Each pair is two rows. How far apart are they, by a hidden measure? 0 means very close, and 20 very far. Two or three weighted sums of its numbers give each row a place; it is the straight-line distance between the places.
tensor([ -6,   6, -11,   3,  -7,  -8, -12,  19,  15,  -6])
tensor([-11,   6, -12,  -8, -14,  -7, -27,  25,  18,  -3]) -> 10
tensor([ -6,  -9,   2,   6,   7,  11, -20,  27,   8,  16])
tensor([  0,  -1,  -4,  -1,  -8,   0, -18,  24,   8,  21]) -> 7
tensor([ -1,  -8,  -2,   2,  -4,   0, -17,  28,   6,  21])
tensor([ -3,  -2,  -5,  -6, -15,  -8, -18,  27,  11,  21]) -> 5
tensor([  3,  -8,  -2,  -3,  -7,   0, -11,  29,   6,  21])
tensor([  1,  -3,  -8,  -3,  -9,  -5, -10,  24,  10,  15]) -> 1
tensor([-28, -14, -25, -30, -20, -12, -14, -13,   7,   6])
tensor([-26, -14, -19, -42, -24, -11,  -3, -13,  -4,   5]) -> 10
tensor([-19, -26, -20, -49, -33, -19,   5,  -8,  -3,   7])
tensor([-19, -24, -21, -48, -35, -14,   7,  -9,   2,  -5]) -> 1
tensor([-13, -28, -21, -43, -29,  -6,  20, -12,  -1,   0])
tensor([-17, -28, -26, -40, -27, -10,  25, -12,   0,   2]) -> 4
tensor([-20, -22, -42, -53, -50, -24,  14, -12,   9, -12])
tensor([-20, -31, -34, -37, -29,  -7,  27, -24,  -3,   3]) -> 13
tensor([-24, -24, -36, -40, -36,  -9,  24, -26,  -1,  -5])
tensor([-22, -32, -31, -38, -28,  -5,  26, -22,  -8,  -8]) -> 5
tensor([-26, -35, -35, -41, -35, -15,  23, -21,  -6, -14])
tensor([-26, -26, -39, -47, -46, -20,  22, -26,  -5, -17]) -> 6
tensor([-23, -31, -39, -44, -36, -16,  24, -25, -13, -18])
tensor([-23, -26, -26, -41, -30, -11,  25, -27, -18, -18]) -> 2
tensor([-20, -33, -23, -44, -30, -16,  28, -23, -20, -14])
tensor([-21, -30, -35, -51, -44, -33,  20, -22, -10, -25]) -> 7
tensor([-20, -26, -27, -45, -38, -29,  24, -25,  -7, -28])
tensor([ 30,  -7,  -9,  -8, -35, -32,  37,  44,  -2, -18]) -> 17
tensor([ 28,  -1, -12,   5, -28, -19,  35,  32,  -3,  -9])
tensor([ 22,  -1, -14,   4, -28, -23,  26,  32,  -3,   1]) -> 4
tensor([ 29,  -6,  -5,  12,  -4, -16,  20,  28, -24,   8])
tensor([ 26,   2,  -6,   7, -14, -33,   9,  29, -22,  -1]) -> 6
tensor([ 30,   1,  -3,   8,  -7, -33,   8,  31, -33,  -7])
tensor([ 29,   6, -12,   5, -12, -40,   5,  26, -32, -13]) -> 2
tensor([ 33,  -2,  -3,  14,   5, -29,  11,  31, -39, -11])
tensor([ 26,  -3,  -8,  11,   2, -31,   7,  28, -31, -15]) -> 6
tensor([ 23,  -2,  -6,  18,  11, -24,  12,  25, -29, -11])
tensor([ 24,   8, -15,   8,  -8, -29,   9,  23, -17, -16]) -> 10
tensor([ 28,   1,  -6,  12,   4, -19,  18,  24, -29,  -6])
tensor([ 31,  -2,   0,  16,   5, -13,  23,  32, -25,  -5]) -> 2
tensor([ 28,   2, -19,   3, -22, -29,  17,  38, -13,  -6])
tensor([ 33,  -8, -10,  12, -14, -17,  28,  41, -19,   2]) -> 7
tensor([ 18,  -1,  19,  53,  32,  34,  28, -23,   7, -24])
tensor([ 20,   6,  17,  53,  29,  36,  26, -40,  13, -15]) -> 6
tensor([ 22,  10,  10,  42,  17,  31,  11, -35,  21, -10])
tensor([ 30,   0,  15,  41,  21,  37,  10, -39,  12,   1]) -> 3
tensor([ 36, -10,  32,  41,  33,  44,   8, -30,  -8,  19])
tensor([ 38, -14,  28,  28,  23,  37,  -6, -25, -11,  15]) -> 8
tensor([ 26,  -8,  -5, -11,  -8,   2, -26,  -9, -16,  62])
tensor([ 26,  -4,   1,  -8,   1,   2, -22,  -5, -23,  72]) -> 5
tensor([ 19,  -4,   6,  -1,   8,   2, -25,  -7, -16,  62])
tensor([  6,   0,  -7, -12,  -7, -13, -39,  -7,  -5,  52]) -> 10
tensor([  1,  -4,  -2, -11,  -5,  -9, -44,  -3,  -2,  48])
tensor([-33, -19, -14, -28,  -1,  -4, -49, -48, -14,  41]) -> 10
tensor([  6, -16,  20,   2,  15,   0, -43,  18, -17,  -2])
tensor([ 10, -31,  19,  15,  36,  -1, -45,  11, -27,  -3]) -> 12
tensor([  5, -27,   1,  13,  29, -15, -57,   4, -14,  -7])
tensor([  2, -17, -17,  10,  19, -23, -63,  -6,  -3,  -7]) -> 6
tensor([  3, -31,  -8,  17,  34, -14, -60,  -2, -13,  10])
tensor([  8, -33,  -3,  21,  39,  -7, -60,  -4, -15,   8]) -> 1
tensor([  7, -25, -15,  22,  28, -17, -56,  -6,  -7,   8])
tensor([ 15, -33, -26,  16,  21, -26, -57,  -3, -14,  12]) -> 5
tensor([ 21, -40, -24,  20,  25, -23, -44,  -8, -20,  18])
tensor([ 14, -41, -30,  18,  16, -27, -49, -12, -17,  10]) -> 5
tensor([ 17, -45, -32,  28,  25, -18, -39,  -3, -17,  11])
tensor([ 17, -43, -30,  25,  19, -19, -41,   4, -10,   5]) -> 4
tensor([ 14, -38, -25,  19,  16, -20, -43,   5,  -4,   6])
tensor([ 21, -46, -13,  23,  33, -16, -36,  13, -10,  21]) -> 6
tensor([ 21, -41, -13,  17,  33, -13, -35,  13, -10,  23])
tensor([ 21, -33, -24,   8,  16, -20, -42,  12,   9,  13]) -> 12
tensor([-23, -48, -48, -25,   2, -13, -37, -44,   1,  47])
tensor([  7, -30,  13,  19,  23,  32,  -7, -16,  15,   2]) -> 15
tensor([ 12, -30,   7,  19,   7,  26,  -9, -19,  24,  -9])
tensor([ 14, -32,  24,  22,  18,  41,  -5, -15,  12,  -1]) -> 6
tensor([ 20, -38,  33,  17,  16,  43,  -5,  -6,   2,  11])
tensor([ 22, -40,  24,  18,  13,  42,  -9,  -4,  -1,  12]) -> 2
tensor([ 27, -42,  24,  19,  14,  41,  -6, -15,  -6,  14])
tensor([ 27, -40,  11,  12,   4,  32,  -8, -10,  -3,  13]) -> 4
tensor([ 23, -35,  12,   6,  -3,  25, -10, -12,  -1,  14])
tensor([ 34, -29,  -2, -11, -12,  -7, -20,  23, -11,  21]) -> 16
tensor([ 34, -35, -16,  -8,  -6, -17, -20,  27, -19,  14])
tensor([ 32, -25, -24,  -1,  -5, -20, -17,  21,  -4,   7]) -> 4
tensor([ 35, -35, -14,  10,  12,  -5,  -8,  30,  -3,   9])
tensor([ 31, -39,  -1,  23,  27,  31,  13,  -3,   8,   5]) -> 9
tensor([-14,  -9, -29,  13, -10,  13,   3, -15,  -2,  23])
tensor([-21, -15, -37,  10, -33,  11,  -6,  -6,  -3,  26]) -> 7
tensor([-24, -22, -35,   6, -34,  16, -11,  -1, -10,  20])
tensor([-23, -34, -30,   8, -32,  20, -15,   2, -13,  20]) -> 4
tensor([-27, -32, -16,  16, -10,  42,  -6,   0, -25,  30])
tensor([-54, -37, -14, -20, -18,  28, -29, -16, -24,  -5]) -> 15
tensor([-58, -41,  -9, -38, -20,  12, -41,  -6, -20, -19])
tensor([-53, -32, -20, -45, -33,  -7, -36,  -9, -10, -15]) -> 6
tensor([-55, -32, -22, -51, -36,  -9, -39,   2,  -4, -21])
tensor([-57, -26, -24, -55, -38,  -9, -35,  -4,   6, -14]) -> 4
tensor([-57, -33, -16, -45, -21,   6, -24,  -3,  10,   1])
tensor([-54, -39, -18, -41, -17,  11, -21,  -2,  20,   7]) -> 4
tensor([-53, -39, -16, -44, -11,  16, -20,  -1,  12,  20])
tensor([-51, -39, -15, -38,  -9,  15, -17,   1,  15,  15]) -> 4
tensor([-51, -39, -19, -42, -18,   8, -15,  -4,  19,   8])
tensor([-46, -47, -10, -36,  -5,  14,  -5,  -3,  10,  15]) -> 8
tensor([-48, -46, -10, -34,  -2,  15,  -5,  -5,   8,  11])
tensor([-42, -44, -14, -35,  -6,  11,  -2,  -5,  15,  14]) -> 3
tensor([-46, -34, -19, -39, -11,   2,  -4,  -2,  21,  12])
tensor([-46, -33, -34, -44, -21,  -8,  -1,  -4,  30,   5]) -> 3
tensor([-45, -32, -26, -40, -10,   2,   7,  -5,  20,   3])
tensor([-43, -30, -25, -42, -10,  -8,   8,   2,  27,  -5]) -> 5
tensor([-42, -36, -20, -39,   6,  -2,  17,   6,  18,   3])
tensor([-45, -27, -22, -42,  -3,  -5,  18,   5,  27,  -8]) -> 4
tensor([-40, -25, -19, -40,   4,  -6,  26,   7,  21,  -5])
tensor([-36, -17, -34, -49, -12, -28,  24,   6,  34,  -9]) -> 8
tensor([-37, -20, -25, -52,  -9, -26,  23,   8,  32,  -5])
tensor([-37, -18, -20, -47,   6, -21,  31,  -2,  28,  -4]) -> 6
tensor([-34, -21, -14, -44,  17, -15,  38,  -1,  24,   1])
tensor([-36, -18, -27, -64,  -6, -34,  26,   3,  28,  -8]) -> 11
tensor([-36, -21, -21, -61,   4, -30,  28,   7,  24,  -5])
tensor([-39, -16, -16, -66,   6, -36,  26,  13,  27,  -5]) -> 3
tensor([-38, -20,  -8, -60,  21, -29,  27,   9,  25,  -2])
tensor([-48, -27, -16, -65,  17, -40,  18,  17,  29,  -5]) -> 7
tensor([-43, -31,  -5, -56,  34, -18,  27,  13,  20,  -3])
tensor([-47, -23, -24, -63,  13, -33,  21,   8,  33, -12]) -> 8
tensor([ -5, -16,  14, -14,  45, -19,  26,  65,  29, -31])
tensor([ -5, -24,   2,  -5,  56, -19,  12,  54,  28, -25]) -> 6
tensor([ -3, -24,  -7,  -6,  52, -29,   1,  50,  32, -15])
tensor([  0, -23,  -4,   2,  51, -26,   1,  46,  38, -13]) -> 5
tensor([  9, -25,   5,  10,  62,  -7,   8,  40,  23,  -6])
tensor([ 10, -20,  -9,   2,  43, -21,   6,  31,  25,  -2]) -> 6
tensor([-10,  12,   4,   5,  15,  -2,  11, -42,   5,  -5])
tensor([  2,  32,  13,   0,  22, -13,  16, -52,  11,  -8]) -> 9
tensor([  0,  57,   7,  -3,  13, -29,  12, -66,  17, -22])
tensor([  0,  53, -23,  -8, -19, -19,  22, -40,  16,  31]) -> 17
tensor([-13,  39, -13,  -1, -37,  13,  34, -15,  14,  38])
tensor([-24,  37, -10,  -3, -54,  16,  34,  -4,   9,  27]) -> 4
tensor([-26,  37,  -2,  -5, -56,  14,  33,   7,   4,   9])
tensor([-27,  32,   7, -11, -55,   9,  29,   9,  -6,   7]) -> 1
tensor([-26,  30,  14,   0, -36,  22,  34,  10, -17,  11])
tensor([-32,  40,  26,   5, -33,  17,  30,   9, -16,   1]) -> 4
tensor([-29,  45,  23,   5, -34,  10,  28,   8, -13,  -2])
tensor([-28,  41,  30,  11, -21,  17,  31,  12, -17,   8]) -> 4
tensor([-29,  47,  22,  -1, -36,   1,  21,  18, -10,   3])
tensor([-27,  39,  37,   7, -17,  15,  32,  23, -22,  13]) -> 10
tensor([-22,  49,  28,   3, -29,   4,  32,  24, -17,   5])
tensor([-20,  45,  34,   9, -16,  16,  41,  20, -22,  13]) -> 6
tensor([-25,  52,  26,  -1, -30,   8,  36,  16,  -9,   3])
tensor([-28,  60,  22,  -5, -38,   4,  32,   9,   0,   1]) -> 6
tensor([-20,  60,  33,  12, -20,  19,  50,   2,  -7,  17])
tensor([-19,  53,  32,  14, -20,  26,  54,   6,  -6,  18]) -> 2
tensor([-23,  61,  29,   7, -34,  17,  47,   7,   0,  10])
tensor([-24,  62,  29,   4, -36,  14,  49,   4,   1,   8]) -> 1
tensor([-31,  50,  31,   9, -29,  17,  44,   2,   2,   5])
tensor([-31,  45,  24,   5, -32,   5,  41,   5,  -1,   6]) -> 2
tensor([-35,  43,  28,   3, -25,  10,  38,   6,  -7,  15])
tensor([-33,  41,  26,  -6, -35,  -5,  29,   8,  -6,  15]) -> 6
tensor([-28,  41,  29,  -8, -36,  -4,  26,   9,  -9,  14])
tensor([-26,  37,  33,  -1, -27,   3,  24,   6, -14,  22]) -> 3
tensor([-32,  26,  41,   7, -11,  13,  22,  10, -18,  28])
tensor([-35,  33,  33,   1, -22,   6,  17,   6, -11,  23]) -> 6
tensor([-33,  40,  30,  -3, -28,   4,  16,   1, -10,  22])
tensor([-28,  36,  30,   2, -26,   6,  21,   3, -11,  27]) -> 3
tensor([-21,  45,  63,   1,   1,  -6,  13, -22, -14, -27])
tensor([ -9,  50,  51,  -8,  20, -38,  -1, -41, -15, -36]) -> 10
tensor([ -5,  48,  67,   5,  54, -28,   1, -57, -23,  -8])
tensor([ -5,  63,  42,  -6,  32, -48, -11, -63,  -4, -11]) -> 13
tensor([ -7,  42,  10,   5,   6, -37, -13, -33,  -6,   6])
tensor([-12,  16,   1,  10,  -7, -11,  -5, -18, -18,  17]) -> 10
tensor([-16,  11, -13,   5, -26,  -7,  -5,  -2, -12,   9])
tensor([-11,  -4,   0,  18,  -6,  18,  10,   3, -25,  22]) -> 12
tensor([-28, -16, -18, -19,  -2,  -4,  -8, -21,  -6,  -8])
tensor([-30, -15, -15, -21,   6,  -2,  -1, -20,  -1, -11]) -> 3
tensor([-26,  -6, -22, -34,  -9, -14,  -1, -26,  12, -17])
tensor([-29,  -3, -22, -36,  -6, -11,   2, -23,  19, -14]) -> 1
tensor([-30,   3, -26, -45, -20, -17,  -2, -24,  28,  -7])
tensor([-22, -15, -11, -28,   4,   1,  11, -14,  20,   4]) -> 13
tensor([-30,  -3, -29, -47, -25, -19,  -2, -10,  34,  -2])
tensor([-18, -12, -22, -37, -11,  -8,  13, -16,  24,  10]) -> 10
tensor([-18,  -3, -22, -34, -12,  -7,  17, -20,  27,  11])
tensor([-17,  -9, -10, -26,  -2,  -5,  21, -20,  23,  17]) -> 6
tensor([-18, -17, -10, -25,  -2,  -2,  21, -19,  19,  12])
tensor([-17, -17, -10, -29, -11, -10,  23, -27,  23,   9]) -> 3
tensor([-15, -20,  -8, -28,  -6,   2,  28, -31,  11,  14])
tensor([-13, -15, -13, -25, -14,  -9,  23, -27,  16,   7]) -> 3
tensor([-12, -22,  -6, -23,  -8, -10,  23, -20,  13,   4])
tensor([-12, -22,   9, -27,  -4,  -2,  24, -12,   9,  10]) -> 3
tensor([-20, -16,  -5, -35, -21, -19,  16, -12,  27,  -6])
tensor([-18, -18,   9, -32, -11, -10,  21,  -8,  18,  -1]) -> 5
tensor([-15,  -9,  10, -29, -13, -14,  21, -11,  26, -11])
tensor([-16,  -9,   9, -41, -25, -28,  16,  -5,  27,  -5]) -> 7
tensor([-15,  -8,  15, -34, -14, -22,  18,  -3,  29,   5])
tensor([ 14,  15,   6,  -3, -22, -18,  33,  13,  35,  27]) -> 11
tensor([15,  2, 19, 24,  2,  7, 46,  6, 18, 37])
tensor([ 6,  8,  9, 20, -5,  0, 36,  3, 18, 27]) -> 3
tensor([-1,  1, 12, 25,  4, 12, 31,  6,  7, 21])
tensor([-5, 14,  2, 23, -6,  7, 28,  4, 10, 17]) -> 5
tensor([ -2,  10,   3,  20, -11,   0,  24,  10,   5,  14])
tensor([ 0,  3, 11, 19, -2,  6, 27, 13, -4, 19]) -> 4
tensor([ -1,   3,   7,   5, -14,  -5,  18,  23,  -9,  13])
tensor([  1,   5,  13,   8, -11,   2,  16,  23, -12,   8]) -> 1
tensor([ -3,   5,   7,   4, -21, -10,   8,  30,  -5,  -3])
tensor([ -5,   3,  10,   3, -18,  -3,   7,  24, -10,   0]) -> 2
tensor([ -5,  -3,   1,   0, -18,  -8,   5,  26,  -9,   5])
tensor([ -3,   2,   7,   6,  -6,   1,  10,  17, -12,   9]) -> 4
tensor([ -5,   2,   2,   1, -14,  -7,   4,  20, -10,  12])
tensor([ -6,  -2,   8,   1, -10,  -4,   2,  23, -13,  17]) -> 1
tensor([ 17,  -5,  65,  20,  35,  24,   3,   9,  -8, -35])
tensor([ 27,  -2,  58,  11,  27,  11,   0,   2,  -9, -20]) -> 8
tensor([ 32,   9,  39,  -5,   2, -11, -12,  -2,  -2, -25])
tensor([ 42, -17,  58,  12,  34,  14,  -2,   4, -24,  -1]) -> 15
tensor([ -5,  21,   7,   1,  15,  -6,   1, -33,   8,   0])
tensor([ -3,  42,   6,  -7,  16, -26, -10, -50,  14,  -1]) -> 9
